.30 .25 -.37 -.01 -.08
.04 -.31 .09 .23 .16
.08 -.21 .22 -.11 .32
-.12 .17 -.19 .19 -.26
-.36 -.08 .46 -.35 -.08
-.06 .29 -.03 -.32 -.13
.12 -.19 .19 -.16 .30
-.32 .12 .33 -.47 -.02
-.51 -.14 .24 .25 -.18
.35 -.12 -.37 .47 .00
-.02 -.06 -.14 .36 -.07
-.56 -.15 .28 .24 -.23
->
-.56 -.15 .28 .24 -.23
-.02 -.06 -.14 .36 -.07
.35 -.12 -.37 .47 .00
-.51 -.14 .24 .25 -.18
-.32 .12 .33 -.47 -.02
.12 -.19 .19 -.16 .30
-.06 .29 -.03 -.32 -.13
-.36 -.08 .46 -.35 -.08
-.12 .17 -.19 .19 -.26
.08 -.21 .22 -.11 .32
.04 -.31 .09 .23 .16
.30 .25 -.37 -.01 -.08

.10 .12 -.08 .01 .02 -.34 -.01 .04 -.09 -.06 .00
.03 .14 .03 -.02 .16 .20 -.01 -.05 .19 -.01 .00
.10 -.22 .05 -.14 -.03 -.10 .02 -.07 .12 -.01 .02
.04 -.22 -.10 -.16 .14 -.17 .04 -.05 -.07 .06 -.04
.02 .10 .00 .02 -.01 .10 -.10 -.03 -.07 -.05 .03
.05 -.22 .02 -.12 .12 .61 -.05 -.15 .06 .06 -.02
.17 .10 .01 -.11 .00 -.45 -.02 .02 .15 -.01 .06
.10 -.09 .11 .17 .00 .05 -.04 .03 -.08 .08 -.01
->
.10 -.09 .11 .17 .00 .05 -.04 .03 -.08 .08 -.01
.17 .10 .01 -.11 .00 -.45 -.02 .02 .15 -.01 .06
.05 -.22 .02 -.12 .12 .61 -.05 -.15 .06 .06 -.02
.02 .10 .00 .02 -.01 .10 -.10 -.03 -.07 -.05 .03
.04 -.22 -.10 -.16 .14 -.17 .04 -.05 -.07 .06 -.04
.10 -.22 .05 -.14 -.03 -.10 .02 -.07 .12 -.01 .02
.03 .14 .03 -.02 .16 .20 -.01 -.05 .19 -.01 .00
.10 .12 -.08 .01 .02 -.34 -.01 .04 -.09 -.06 .00

.04 .08 .03 -.28 .07 -.12 -.27 -.55 .04 .04 .03 .27 -.16 -.17
-.13 .03 .08 -.53 .41 -.05 -.27 .07 .17 .33 .68 -.67 .47 -.21
->
-.13 .03 .08 -.53 .41 -.05 -.27 .07 .17 .33 .68 -.67 .47 -.21
.04 .08 .03 -.28 .07 -.12 -.27 -.55 .04 .04 .03 .27 -.16 -.17

-.05 -.03 .40 .20 .21 .25 -.17 -.01 -.19 -.19 .03
-.58 -.42 -.34 -.02 -.41 -.47 .13 .08 .22 -.22 -.09
-.02 .00 .43 -.03 -.17 .43 -.09 -.02 -.23 .74 .00
.02 -.05 .19 .20 -.22 .31 -.19 .01 -.29 -.30 .04
-.08 -.03 .01 .18 .40 -.06 -.24 -.02 -.25 .43 .01
-.03 -.06 .05 .30 .13 .15 -.24 .02 -.29 .12 .07
-.23 -.11 -.66 .17 -.03 -.59 -.12 .00 -.10 .13 .00
.04 -.14 -.43 .59 -.01 .06 .10 .26 .12 .14 .34
->
.04 -.14 -.43 .59 -.01 .06 .10 .26 .12 .14 .34
-.23 -.11 -.66 .17 -.03 -.59 -.12 .00 -.10 .13 .00
-.03 -.06 .05 .30 .13 .15 -.24 .02 -.29 .12 .07
-.08 -.03 .01 .18 .40 -.06 -.24 -.02 -.25 .43 .01
.02 -.05 .19 .20 -.22 .31 -.19 .01 -.29 -.30 .04
-.02 .00 .43 -.03 -.17 .43 -.09 -.02 -.23 .74 .00
-.58 -.42 -.34 -.02 -.41 -.47 .13 .08 .22 -.22 -.09
-.05 -.03 .40 .20 .21 .25 -.17 -.01 -.19 -.19 .03

.09 -.12 .08 .14 -.07
-.04 -.02 -.03 .03 .03
.37 .21 .04 -.27 .07
.07 .64 -.34 -.77 .62
->
.07 .64 -.34 -.77 .62
.37 .21 .04 -.27 .07
-.04 -.02 -.03 .03 .03
.09 -.12 .08 .14 -.07

.08 -.20 .58 .00 -.43 -.51
.13 -.14 .59 .50 -.44 -.37
.19 -.25 .58 -.11 -.43 -.53
.07 -.02 -.24 -.21 .18 -.19
->
.07 -.02 -.24 -.21 .18 -.19
.19 -.25 .58 -.11 -.43 -.53
.13 -.14 .59 .50 -.44 -.37
.08 -.20 .58 .00 -.43 -.51
---
-.18 -.35 .15 -.34 -.55 .32 -.24 .05 .20 .53 -.28 -.41 -.64 .04 -.18
.14 -.59 -.65 .59 -.23 .06 -.05 .05 -.16 .23 -.26 .11 -.06 .17 -.48
-.08 -.03 .11 -.24 -.30 .13 .05 .01 -.02 -.22 .10 .05 -.51 -.42 .02
->
.14 -.59 -.65 .59 -.23 .06 -.05 .05 -.16 .23 -.26 .11 -.06 .17 -.48
-.18 -.35 .15 -.34 -.55 .32 -.24 .05 .20 .53 -.28 -.41 -.64 .04 -.18
-.08 -.03 .11 -.24 -.30 .13 .05 .01 -.02 -.22 .10 .05 -.51 -.42 .02

.31 -.25
.00 .22
.18 .03
.02 -.05
.06 .18
.05 .13
.29 .48
.04 .27
.58 .05
.00 .21
->
.31 -.25
.02 -.05
.18 .03
.58 .05
.05 .13
.06 .18
.00 .21
.00 .22
.04 .27
.29 .48

.34 -.52 .05 -.29 .15 .18 -.65 -.28 .56 -.24
-.16 .17 -.56 .46 .60 -.31 -.04 -.56 -.23 -.29
-.23 -.04 .60 -.38 .66 .47 -.66 .03 .55 .38
.48 .46 -.44 -.35 -.18 .40 .26 .43 .24 .15
-.54 .40 .38 .11 .57 -.13 -.05 -.26 -.03 .27
-.31 -.72 -.21 .50 -.30 -.48 .33 -.76 -.33 -.66
-.12 .67 .45 .34 .05 -.44 -.08 .45 -.22 -.24
->
-.31 -.72 -.21 .50 -.30 -.48 .33 -.76 -.33 -.66
.34 -.52 .05 -.29 .15 .18 -.65 -.28 .56 -.24
-.23 -.04 .60 -.38 .66 .47 -.66 .03 .55 .38
-.16 .17 -.56 .46 .60 -.31 -.04 -.56 -.23 -.29
-.54 .40 .38 .11 .57 -.13 -.05 -.26 -.03 .27
.48 .46 -.44 -.35 -.18 .40 .26 .43 .24 .15
-.12 .67 .45 .34 .05 -.44 -.08 .45 -.22 -.24

.32 .01 .26 -.11 -.41 .27
-.08 .46 .29 .05 -.13 -.38
.34 .04 .27 -.06 -.42 .23
-.51 .12 -.04 -.23 .42 -.14
.27 -.08 .12 -.33 -.33 -.05
-.62 -.10 -.07 -.39 .40 .16
-.36 -.11 .15 -.45 -.08 .25
-.03 .30 .22 -.03 -.12 -.24
-.32 -.09 .21 -.54 -.15 .17
-.11 .41 .29 -.03 -.14 -.33
->
-.36 -.11 .15 -.45 -.08 .25
-.62 -.10 -.07 -.39 .40 .16
-.32 -.09 .21 -.54 -.15 .17
.27 -.08 .12 -.33 -.33 -.05
.32 .01 .26 -.11 -.41 .27
.34 .04 .27 -.06 -.42 .23
-.51 .12 -.04 -.23 .42 -.14
-.03 .30 .22 -.03 -.12 -.24
-.11 .41 .29 -.03 -.14 -.33
-.08 .46 .29 .05 -.13 -.38

.16 .21 .42 .09 -.39 .05 -.07 -.52
.57 -.29 -.02 .07 .20 .09 .02 -.18
.54 -.05 -.09 .33 .31 .00 -.07 -.13
.43 .59 -.03 .46 .13 -.43 .22 .02
.20 .01 .03 -.56 -.18 -.01 .56 .29
->
.57 -.29 -.02 .07 .20 .09 .02 -.18
.54 -.05 -.09 .33 .31 .00 -.07 -.13
.20 .01 .03 -.56 -.18 -.01 .56 .29
.16 .21 .42 .09 -.39 .05 -.07 -.52
.43 .59 -.03 .46 .13 -.43 .22 .02

-.07 -.53 -.10 .25 -.40 -.34 .43 -.40 -.23 -.44
-.46 .23 .23 .47 -.02 -.46 .09 .10 -.56 -.51
-.60 .21 .34 .68 .18 -.46 .09 -.08 -.73 -.53
-.41 .32 .18 .44 .03 -.33 .30 -.32 -.62 -.28
-.58 .29 .49 .65 .01 -.54 .20 .16 -.65 -.56
-.01 -.44 -.28 .34 -.50 -.53 .53 -.09 -.16 -.46
-.38 .12 .23 .66 -.17 -.45 .17 .13 -.47 -.49
-.10 -.42 -.24 .26 -.59 -.30 .52 -.27 -.14 -.49
.13 -.04 -.35 .22 -.47 -.46 -.01 .06 .19 -.74
->
-.07 -.53 -.10 .25 -.40 -.34 .43 -.40 -.23 -.44
-.01 -.44 -.28 .34 -.50 -.53 .53 -.09 -.16 -.46
-.10 -.42 -.24 .26 -.59 -.30 .52 -.27 -.14 -.49
.13 -.04 -.35 .22 -.47 -.46 -.01 .06 .19 -.74
-.38 .12 .23 .66 -.17 -.45 .17 .13 -.47 -.49
-.60 .21 .34 .68 .18 -.46 .09 -.08 -.73 -.53
-.46 .23 .23 .47 -.02 -.46 .09 .10 -.56 -.51
-.58 .29 .49 .65 .01 -.54 .20 .16 -.65 -.56
-.41 .32 .18 .44 .03 -.33 .30 -.32 -.62 -.28
